Each path below is one point turned by a fixed rotation once a step. After each direction that follows a path, write how fast that rotation turns it, in degrees a step (0 if it stays still).
Each turn is a multiple of 5 degrees from 10 to 175, or 0.
Each row of a path follows its step; steps can be skipped.
Rotation 1:
step 0: [ -9  -3  -2 -17  24  24  27 -18   1   9  -9 -34   9  -6  32  -6 -11  18
  17  -6   9  22  20  12  19  -4  -5   9  23   6   1  21 -22   3   5   0
 -19  11 -28 -12 -16  -4]
step 1: [  9 -24   4  18  25  -1  22   7 -18  -2  -2 -21 -10  -2   6 -19  26  -8
 -14  -1   6  -9 -15  13  -4  10  34 -29  10 -18  -3 -23 -21  -9  -4   6
  19  25 -13  17 -18 -17]
step 2: [ -6   5  -3 -18  -6   6   3 -34  -1  29 -13   3   3 -19  -5  31 -12   4
   7  23 -20 -14 -13  -1  13 -22  25   0   3 -17 -12  -7   5 -23  21  17
  -4  15 -36  18  -6 -10]
step 3: [  2   7   6   4  -3   1  17  21 -11   3   6 -41   3   5  -4 -37   1  15
  20  23  -5 -32  -9 -12  11  -6  -4   2 -16 -18 -22  30  -3  -8  18  12
   1 -16  -2   3  -2 -32]
step 7: [  3 -19  -9 -11  22  12   8  -2 -10 -18   7  -5  -2  12  -3   2   9   5
  26   7  -1   7  -5  19  16 -20 -18  -4 -41  15 -44 -11  -8  -3  12  24
   1  26 -13  -5  24  -4]
step 8: [  4 -14 -33  17  12  32   2 -10  13  19  24 -10  12  31  33 -14   5   8
  -8  18 -18 -21 -13   7  10  20   5  10  22   5   7  -8  -8  -8  14  25
 -16   0  -4  -1  12   7]
step 10: [ 15  -3  -7  12  -8   7  13  -2 -13  -8 -12  12   6  -6  27 -19 -18  -1
  10 -22 -18 -31  -9 -26  23 -28  13 -33  14   6 -10 -12 -17  -8  11  -1
 -20  27 -12 -14  -6 -14]
step 12: [ 29   0  -2   4  22  28 -18  -2  -4   7 -16 -20  31  -1  21  -5  14  11
  10  19  11  15 -24 -14  24 -21  -6   5  17   4 -16  10 -17 -11  -5 -17
  -2  -8 -14  33  -8 -13]
Speeds:
[ 8 -2  3  0 -5  4 -6 -9  9  2  4  7  6  3  6  6 -3  8  2  6 -8 -2  7  1
  3 -5  3 -1 11  3 11 -5 -1 -1  0 -4 -4 -1  0 -3 -6 -5]	170
[  4   6   2  -3  -3  -7 -11  -2  -7   5   7  -6   3  -2   7   8   8   2
  -2  10  -4  -1  -3   1  -4   1   0  -2  -4   2  -2   4  -7   5   0  12
  -2   4   5   8   6  -2]	70
[ -2 -13   1   6  -5   6   5  11  -4  10   5   5   5  -2  -4   2  -2   2
   0   4   4  -7  -6  -8  -4   3   1  -6   8   0   0   1  -3   3 -10   1
  -6   1   4   3   4   6]	160
[  7   1   0  -1  -2  -1   7   1  -3   5  -2   9  -2   8   4   2   6   4
   1  -3   3  -2  -3   0 -11  -1  -1  -1   1   6 -11  -7   0   9   7  -4
  10  10   3  -7  -6  -5]	120
